Named turns come first, each shown by rows before and after it. Which turns, in which order, take the first row of each pair that follows to the second? Write the first one first, as in the answered first pair.
kug:
[  6.2 -15.5  -0.6   2.9 -20.3   3.6  -6.4  14.7  18.9   2.6 -10.4  -8.8
   1.9 -14.5  11.3  -5.3   5.3  -8.2   3.8] => [  2.6 -11.8   1.0   0.6  -7.9  -6.6  -3.2  -2.4  31.7   0.1 -15.5   3.3
  -9.9  -5.9   7.0 -10.9  -5.9   3.5   9.7]
[ -3.6 -22.2  11.3  -2.7   2.3   8.2  11.8  16.4 -31.8 -16.4  19.5   3.7
  -3.1  11.3   1.7  -9.1 -11.4   1.6  -8.0] => [  2.5 -29.1  14.1  -2.1  -3.2   4.8  17.6  18.9 -25.9 -11.9  17.6  -0.3
  -5.0   3.1  -0.6 -10.1 -17.4  -0.8  -3.0]
[  7.9  19.9 -13.4  19.0   5.8 -11.9   7.9  10.8 -27.6 -20.0  -0.7   0.9
 -12.4   9.0 -10.0  15.0  11.6 -10.2  -3.2] => [ 16.3  11.5 -10.9  19.2  -5.5 -12.9  13.6  19.1 -24.3 -13.5  -0.8  -7.5
  -9.8  -3.3 -11.0  17.6   8.8 -16.7   1.1]
[-10.8   7.5 -18.1   3.1   6.4   0.9  -1.1 -11.0   1.9  11.2   1.3  17.6
   1.6  20.2  27.7   7.4   7.7  14.2   3.6] => [ -6.9   3.0 -19.0   5.0  -6.4   9.4  -3.4   5.0  -8.9  14.4   5.3   6.1
  12.3  10.5  31.5  11.4  16.3   3.6  -0.5]
Monas:
[  1.2   4.5   1.5  -3.3  -7.5  15.4 -12.6  -3.6  -8.7   3.6  -1.6  -3.6
  13.5  -3.1  12.8   0.4  10.9   2.6  -5.4] => [  8.2   3.2  -1.9  -3.1 -14.1  11.5  -7.4   0.2 -10.3   0.9  -4.9 -11.0
   8.6  -8.4   0.3   9.2  10.2  -8.1  -4.4]
[  2.9  10.9   6.2   0.0   8.3  15.9  13.9   0.9   2.3 -20.9  -2.2  -6.8
 -11.5   5.9  -4.8 -10.4 -10.2   4.2   7.9] => [ -0.1  10.9   6.6   0.7   8.8  16.9  12.3   0.9   1.3 -20.0  -0.4  -5.3
  -9.3   7.5   0.3 -12.3  -9.0   7.0   7.8]
[-17.2  17.8  12.5   1.7   0.2   8.1   7.0   5.7  -5.7  -4.8   0.0   4.7
  10.6   3.7  12.2 -20.2  -6.3  13.2   4.6] => [-10.7  16.6  12.0   1.9  -9.7   9.6  11.2  18.8 -15.8  -7.8   4.3  -6.6
  14.6  -3.5   2.1 -11.0  -3.0   1.1   2.4]
[ 10.5 -14.0  -4.4   1.1  -6.2  -7.6   2.2  -8.7  31.5  16.8  -9.6   4.6
   0.2 -28.3   4.6 -13.8  -0.2   1.5  20.4] => [  2.9 -14.9  -0.7   2.3  -2.9  -0.7  -3.1  -6.1  27.0  18.6  -2.6   7.0
   8.8 -24.0  20.0 -21.9   2.4  11.1  16.2]
purev:
[ -1.0 -13.0  -4.1   2.4  -3.3   2.5   2.7  -3.2 -12.5  -0.4  -0.1 -10.4
  -4.1  -9.5  -8.3  10.0  -0.9  -4.6  -0.8] => [  0.6 -10.9  -0.4   1.3  -5.8   2.5   5.6  -5.1 -10.9   1.6  -3.3  -9.7
  -3.5  -9.3 -10.2   9.3  -3.5  -6.2   0.8]
[ -0.8  -6.7  27.7 -15.7  14.8  -7.3  16.0  18.0 -22.4 -18.9  17.2 -13.4
   8.1   6.2 -12.8  -8.8 -15.1   6.3 -13.2] => [ -2.1 -11.0  24.4 -13.8  16.1  -7.9  14.6  20.8 -23.4 -19.7  20.5 -13.2
   6.8   4.8 -10.8  -7.7 -10.7   7.7 -14.3]
[  9.7  13.8   2.2  -8.8 -17.0   6.9  -8.5   0.7 -12.8  -0.9 -12.2  -8.4
   5.7 -14.3 -15.6   8.1   5.5 -19.6   5.3] => [  5.8  21.0   5.2 -10.5 -12.4   6.0  -9.1  -5.0 -14.7  -4.5 -13.3  -4.4
   4.3  -6.9 -19.2   7.4   2.7 -16.7   3.5]
vepo:
[  6.6  -6.7  -7.6  -2.5  -9.4  -6.2   0.1  -1.2  13.8  10.9   6.0  -4.6
  -8.3 -18.1  -3.9   4.5  12.0 -15.1  13.7] => [ -4.2  -0.1   1.0  -2.9  -5.3   8.1 -10.3  -4.4   7.3  16.7   9.5   2.8
   7.2  -8.4  21.3  -8.2  17.0  -1.4   7.6]
[ -6.3  -6.0  -0.3   1.5  -4.9  16.7 -10.5  16.8 -22.5   0.1  13.9  -7.7
  18.4   8.7  18.2   6.8  23.4  -1.0 -16.7] => [  6.8   7.7  25.7  -6.7 -19.1   8.3  12.2  13.9 -20.5  -0.4   4.5 -16.0
  16.3   9.7 -11.1  12.1  -3.5 -13.3  -7.7]
[  3.6 -10.8   9.8   5.1  -2.8  -0.7   9.0  21.8  -3.2  -2.9  21.6  -9.2
   9.9 -18.8  23.0  -2.0  -0.7  10.0  16.3] => [  7.8  -7.4  17.0   3.1  -6.5  -4.0  15.4  19.9  -2.4  -3.0  19.4 -12.2
   9.8 -18.1  14.1  -0.5  -8.1   7.0  18.4]
Pairs:
(two turns a pair)
[  5.1  -8.5 -18.8 -12.1   2.2  -5.5  -9.7   6.2  -3.7 -10.6  -1.4  -0.1
   5.7   3.0   2.7  -9.7  12.9 -22.7 -20.2] => [  5.1  -1.2   0.7 -15.7  -4.9   2.7  -6.5   3.6  -4.5  -1.2  -4.8  -0.1
  18.5   5.6  11.3 -18.0   3.3 -20.1 -20.0] -> purev vepo
[  7.5 -12.4   8.7   3.8  -2.0 -12.8   4.8 -14.7  17.8   5.6  -3.7   8.6
 -12.5   4.2  -7.7  -5.9 -12.9   5.9  10.4] => [ -6.4  -9.9  14.2   4.1   6.8  -3.4  -3.3  -9.4   5.0   1.8   8.3  12.4
   0.1  13.8  11.4 -13.7  -6.4  20.4   1.6] -> purev Monas
[  6.6  -4.0  15.5  -4.7 -22.9  22.0   0.5   0.7  -8.2   7.2   0.8  -6.6
  19.5 -11.0   9.9 -10.1  -4.4  -7.6   4.5] => [ 15.3  -0.9   8.9  -6.3 -23.6   9.0   9.8  -6.8  -1.4   0.6  -8.8  -9.0
   3.0 -12.6 -17.4   1.3 -10.7 -20.2  10.4] -> vepo purev
[  3.1  -0.9  -4.2  -6.6 -13.9 -11.2   1.3  -3.9  -4.9 -11.3   1.6 -11.2
  -5.0  -9.1  -2.3   1.3  -5.4  11.2  14.4] => [ -5.3   7.1  -7.2  -6.8  -4.9  -7.1  -5.7  -8.1 -12.1 -17.4   3.4  -5.0
  -3.6   1.4  -0.6   1.1   0.4  16.2   7.9] -> kug kug
[  3.7 -16.2  -7.6  -7.2  -6.7 -23.3  28.5   6.5  25.1 -13.9   1.3 -25.4
 -21.0 -14.1 -17.5   7.6  -5.4   3.6  26.2] => [ -9.3 -25.7 -12.4  -1.2  -7.5   2.3   2.1  12.1  23.1   8.2   7.2 -16.4
   5.2 -16.4  37.8 -16.3  17.2  19.7  16.8] -> vepo purev
[  4.4  11.4 -13.5  -3.6  10.2   4.6   5.3   3.8  -6.4  -5.6   8.1  -3.3
   2.6   9.9   4.4   4.5   1.7  -5.2  -0.7] => [ 7.0  7.4 -9.1 -3.5  3.7  7.7  5.4  8.4 -6.2  0.7  9.8 -7.2  8.5  4.2
 10.5  2.3  0.5 -6.4  0.0] -> kug vepo
[ -8.2  -7.3  12.0  -2.2   0.4  -1.4   3.5  14.4 -18.4  -5.5   9.1  -6.9
  -1.2   9.0   4.3  -1.4   9.8   0.3   8.4] => [ -4.6  -6.8  14.7  -3.2  -3.5  -4.0   8.0  14.1 -16.7  -5.2   6.9  -9.6
  -3.7   6.4  -2.8   0.9   5.2  -5.1  11.6] -> vepo purev
[  7.5   2.9  25.4  -0.6 -12.3   0.9   8.4   7.2   0.6   8.9   7.2  -3.0
   9.6  -3.3 -10.2  -1.7  -9.8  -6.9   2.6] => [ -3.9  14.8  22.6  -1.8   4.4  -1.0   4.1  -0.9  -6.7  -4.1  10.6   6.0
   6.3  13.2 -13.4  -1.3  -7.6   2.7  -4.6] -> purev purev
[  2.2  10.9 -21.1  10.9   7.7 -14.5 -16.6  -7.8  19.1   2.7  10.1  11.0
 -13.4   0.2  24.4  -5.8  -5.2  10.6  -1.5] => [ -1.7  35.1   3.8   5.0   1.2  -0.8 -13.7  -7.6  -0.9   0.5   8.4   7.9
   5.3  15.1  21.9  -6.2 -12.2   8.6 -10.8] -> vepo kug
[ 16.7  13.6   0.6  -6.7 -13.5  23.7  22.5 -17.4  29.1  35.2 -38.3  24.6
  10.2 -17.6  18.1 -16.5  -6.3   3.7  13.0] => [ -2.2  26.2  13.7  -6.8  -3.5  38.8  13.2  -8.4   0.6  24.5 -19.7  27.5
  30.3   1.2  35.1 -22.4   1.4  18.1  -2.8] -> purev Monas
[ -9.1 -12.5 -23.7  -1.4  11.8  -5.9 -10.8  -4.7  12.3  -0.1  -5.5  13.4
   1.9  -1.2   8.6  -2.9  20.5  -1.5  -9.7] => [  1.1 -17.6 -18.0  -2.3  -6.5  -2.5  -6.1   4.0  13.8  11.1  -9.4   2.9
  10.0 -14.0   9.2  -1.5  18.8 -12.3  -6.8] -> kug purev
[ 12.7   9.3   2.1  -3.8  -1.5  -7.7   5.5 -15.3  12.4   5.0 -21.0  -0.1
  -9.4   6.1 -16.4   1.3  -4.5 -10.3   2.6] => [ -3.6  16.0   3.2  -1.3   7.8  10.4 -11.6 -12.0  -4.5   3.3 -11.8   6.6
   8.8  17.8   9.9  -8.1  11.8   3.4 -11.5] -> Monas kug
[ -3.3   7.2 -13.4  -9.2   5.6   1.3  -4.8 -17.4  16.4  11.1 -16.5   7.3
  -6.2   9.5  -2.2   1.9   5.1  -0.5   6.1] => [ -1.8   9.6  -8.8  -9.0   3.8   0.9  -2.2 -17.4  17.3  11.8 -17.3   6.5
  -5.3   9.8  -5.3   1.5   1.4  -1.8   7.4] -> vepo vepo
[  2.4  -5.6   7.1   0.1   1.8   0.2  -4.5 -10.0  17.2   8.3  -5.3  12.4
   2.1   0.7  16.3 -14.9  -8.4  12.9   4.1] => [ 14.3  -6.5  17.0  -1.9 -13.7  -4.9  11.6   7.2   6.5   2.7  -0.7  -7.1
   2.0  -9.3  -6.9  -1.6 -16.3  -4.6   6.6] -> Monas vepo
[-14.2 -16.5  -4.3   7.4  39.9 -15.3 -29.2  -8.5 -10.7 -16.6  14.1  11.0
  -8.5  35.4   6.0   6.3  20.8   9.4  -6.4] => [ -6.1   7.3  45.5  -3.0  14.3  -6.7  -6.9   1.4 -30.5 -13.8  13.1  -5.7
  15.8  41.9  -9.9   7.6  -8.7  -3.4  -6.2] -> Monas vepo
[ -7.1  16.5  22.9  -8.5 -18.2  19.9  12.2   0.5  -7.8   0.4  -4.9 -13.4
  29.5  -3.7   6.9  -6.9  -7.0  -3.3  -9.3] => [  2.1  10.3  24.2  -9.5 -20.3   7.8  22.3  -6.4   9.6   4.8 -12.5 -13.7
  17.6 -11.8  -3.7  -7.0 -20.5  -5.0   2.7] -> kug Monas
[ 14.1 -29.9 -15.7   8.8  -7.2  -9.6   4.1   7.6  23.1   0.3  -1.6  -3.2
 -27.8 -21.5  -4.6   2.2  -1.3  -6.3  13.0] => [ -0.3   0.5  -8.7   2.6  16.2 -10.3  -1.1 -22.2  22.2  -9.2 -12.2  18.6
 -33.4  10.4 -11.6  -3.8  -8.6   7.1   7.6] -> purev kug
[ -6.5  12.0  -8.6   9.0   3.5   6.4 -15.1  -4.9  17.2   1.1  16.2   1.5
  -1.7   7.8   6.6 -20.6  28.5   8.7   5.4] => [ -4.8  28.6  15.2   2.1   2.4   2.4  -1.1 -11.7  11.6  -5.8  14.2  -0.3
  -0.1  19.9 -11.2 -19.1   8.9   8.3   6.6] -> vepo purev
[  1.4 -18.7  -0.4  -0.9   0.4  -3.2   4.3   4.8  -2.2   4.5   4.6  -4.1
  -3.4 -13.0  10.2  -8.6   3.9   6.9   0.4] => [ -0.8 -10.5  11.0  -4.1   2.9  -3.9   8.1  -4.3   1.1   5.2   1.2   0.6
  -2.9  -4.6   7.5 -13.9  -7.2  12.4   2.5] -> kug vepo
[-10.5  10.3  -0.3  13.0  25.0 -10.3  13.3   8.2   9.6  -7.1  -3.6   7.8
  -5.8  13.8  -5.2   9.6 -23.5   0.3  -9.8] => [-12.0  15.5  -2.9  13.1  19.3  -3.5   9.2  17.4  -4.6 -10.4   0.4   2.2
   1.7  13.8  -6.9  15.5 -14.2  -7.0 -17.4] -> kug vepo
[ 16.4  -2.8   2.1   8.8 -14.7  -1.8   4.5 -10.1  -1.0  10.5  -3.0  -5.8
   8.3  -6.7  -1.2  -2.1  -6.7  -0.6  -1.9] => [ 13.9  -7.1 -16.9  11.4  -5.3  -6.3  -1.2 -12.3   1.0   3.3  -2.2  -3.2
  -2.4  -6.4  -5.6   3.4   4.6  -0.9  -2.1] -> purev vepo
[ 13.8  -9.9 -26.2  -0.7  -1.2 -18.6  10.4   8.9  -7.9   5.9   6.4  -7.7
 -11.7 -10.2  -2.5   7.5  10.5  -4.7  -0.4] => [  5.3  -8.5 -22.7  -2.1  13.7 -22.7   7.4  -7.1   4.2   7.2   4.5   7.7
 -17.7   0.9   7.7  -5.2   4.2  13.4   2.9] -> kug Monas
[  4.3  15.6 -15.2   5.8   3.1  26.6  -5.5  20.6 -10.1   2.3  -0.5   0.7
  23.6 -10.8   3.9  29.2  18.9 -16.6   5.0] => [ 11.8  21.4 -19.0   3.1   5.2  16.0   0.7   4.2   3.4   1.4 -15.6   5.3
   7.9 -10.4 -17.5  33.9   8.8 -24.1  12.2] -> Monas purev
[ -1.9 -14.2   8.6   6.4 -11.7   8.3  -2.7  19.6   6.7  13.1   3.4   1.3
   8.8  -2.7  20.5  -4.9   7.1   4.8  -3.6] => [ 10.7 -13.2   0.0   5.2 -16.8  -3.7   6.4  13.3  16.9  10.7  -8.8  -3.3
  -7.2 -10.6  -6.9   8.3   0.3 -12.8   2.5] -> Monas Monas
[-13.0  44.6  -8.8  -4.5   5.8   5.6   1.1 -23.1  17.9   1.0 -15.9  20.3
  24.6  -6.1   5.7   6.2  18.6  -2.3  -0.3] => [-10.6  41.2 -10.6  -2.9  -4.4  12.7  -1.3  -8.9   7.7   3.2 -11.3  10.0
  34.5 -14.3   8.8  10.7  26.6 -11.6  -5.2] -> kug purev
[-10.1   5.6  -4.3  -7.2  14.5  -7.6   2.5   6.4 -11.3 -15.1  19.1  -0.9
  -4.9  16.8  -6.4   0.7  -1.6  19.0  -2.7] => [ -0.4  -5.5  -5.7  -5.1  -5.1  -0.5   3.1  25.9 -16.5  -6.0  22.2 -16.2
   6.4  -1.7  -1.2   5.3   5.0   5.8  -2.6] -> kug purev
